Each named turn below is shown by a few rows before and after it. Which turns, in which order, take the first row of each later pair to the second? The first pair is answered.
turn zegus:
[ -9  -5  10   5   9  -4 -16   0   2  -9 -10 -13 -16  14  17   8   2 -18
  -7   5] => [-10   7  18   1  15   0 -12   0   0 -10  -2  -5 -11   8  13   4   8 -25
   2   3]
[  1   0   2  -8  -5  -7  15  20   4   6  -9  10  19  -8 -20  14  -3  15
  13 -12] => [ 14 -11  -4  -1  -5 -17   0  18   1  13 -12  -4   8   5 -12   7 -20  24
  -3   3]
[-11 -26 -11   5 -11  16  17   8  12  -4 -11 -36 -12   5  -7  13   6  -4
  -4  23] => [  7  -5   6   1  10  19   4   6   2   4   6 -34 -17   5  -6 -14   4  -9
  -3  41]
turn bos:
[ -9   6  10 -14  -7 -12 -16 -12  -3   7  -8  13   9   1   4  -1  16  -8
  11   9] => [  4   8  18   3  23  -9  -9  -8 -11   9 -12   5  13   7   1  -2  13  -7
   3  -3]
[ 16 -11   2  -2   3 -14 -15 -16  -3  -4  -7  -3 -17   7  17  -2 -11  -5
 -14   9] => [ 11  -6   7 -10  -3 -11 -15 -18  -3  -5   2   3 -20   1  18  -7  -5 -12
  -6  16]
[ -1  16   6   0   6  -7 -11  -6  -6  -2   2   1   9   8  -7  -6   0   8
   0  -1] => [ -3  11   0   2   0 -11 -13  -6  -5   0  -3   0   8  11  -6  -2  -2  13
  -3  -1]
turn Lobu:
[-19  15 -18 -16 -32  -5 -12   7   5   6  -4   6  16   4 -19 -18  -2  22
 -11   1] => [-18  -6 -17   2  -5  -9  12   3   2 -10 -25  -1  14   3 -17  16   2  11
 -19 -34]
[ -5  -3   0   5 -10   9   7   7   5  -2  -4  12   1  -6   0   6   3   2
  -1  -5] => [ -4   7   1   0 -14   6   1   4   4  -2  -1  14   4  -5  -1  -1   3   6
  -2  -1]
[  1  -3  12 -27  -7  10 -10 -10  -4 -17   9   7  -8 -23   7  -1  11 -31
  24  14] => [  3  10  13 -29   1  -5 -16 -22 -10 -25   3  10   1 -20   5   6  13 -24
  18  -1]
Then:
Between the rows of a pair lie 2 to 3 turns.
[  4 -20   2   9   4  35  14   9   1  18  13  -2  -8  -8 -10  -9  -2  -4
  13  17] => [  4  18  -6 -11 -12  -6 -24 -16  -5  13   5   9  14   4 -10 -11  -4  30
   1   4]	Lobu bos bos
[-24 -20  -3  -9 -22  -3  16  -6   3  -8   0   6  -3  -8  14  22   9 -11
  13  -5] => [-18 -27   3  -9 -14   0  13  -6   1  -7   5   2 -14  -8  19  15   6 -21
  12   7]	bos zegus bos
[-12 -20  -3 -11 -22   8   0  -1  10 -10   4   3 -19  -9   8   6  -3  -7
   6  15] => [  7 -28   3   8   9  10   5   5   2  -7  -2 -11 -21   1  10   7 -13  -7
  -7   9]	bos zegus zegus
[ -5 -15 -15  11 -10  18  19  26  12  18  10   0 -10  -1  -6  -2  -2  -6
   4  -4] => [  2  -5  -7  10   0  21  13  25   6  22  18   1 -15  -2  -4 -14  -2 -10
   5   7]	bos zegus zegus
[ -9  21   2 -11   0 -10  -7 -11  -3  -7   2  17   9  -6  -4   1   3  -1
   7 -10] => [ -1   7  -5   4   9 -14  -2  -7  -4  -6 -11   5   9   5  -4  11  -7  10
  -9 -21]	bos zegus
[ -4  10  14  -5  -4  -7 -15  -1 -16   0   1   2  11   2   2 -13   0   0
  -1   6] => [-17  -7   8   0  -8   3   7   5  -9  -7  -7   2  11  -7   1   7   7  -9
   6  -9]	zegus Lobu
[  8 -10   2 -18  20 -17   4 -32   3 -32  -9   3  -4  12   7  -1   6  15
  -5  -6] => [  6 -27   5 -17  12   3  10 -20   9 -25   1  -2 -22   5  13 -12   4  -1
   2  22]	bos Lobu zegus
[  1 -12 -12   6  -6   6   0  10   5   2  -3  -6  -1   3  -2 -10  -7   7
  -5  10] => [ -2  11  -5 -10  -9  -3 -13  -1   0  -3   4   7   5  -2  -3 -16   2   7
   3   8]	Lobu bos
[ -8  -5  -1  -1 -10  15  19   5   6   1  -2  -1  10  -4  -6   7   6  -6
   9 -15] => [  8  -9  -6   5  -3  -5  -1  -5   0   3 -11 -15   6  13   1   6 -12   9
 -13 -13]	zegus Lobu Lobu
[  4   1   4   0  21  -6  -2  -2  -6   1  -1  -2  -1  -5  -6  -1  -4  -7
 -10  -8] => [ -4   9   3 -12   0   1  -6   3  -1   7   8   6   3 -10 -11 -13   0  -4
   2   3]	Lobu zegus Lobu
[ 6 13 12 11  9 10  5 11 -4  8  9  3  1  1 -6 -8  0  4 11  2] => [ -9  10   0   2 -17   3   3   9   4   5   3   7   8   0  -8   4   3  14
  14  -2]	zegus bos Lobu
[-16  17   0 -15  -9  -9 -12 -19  10  -9   5  16  -7 -13   2  -2   3  -9
   1   4] => [-18  -3  -2  -9 -12   7   2  -9  15  -6   7  11 -16 -17   3   1   2 -19
   5  11]	Lobu Lobu
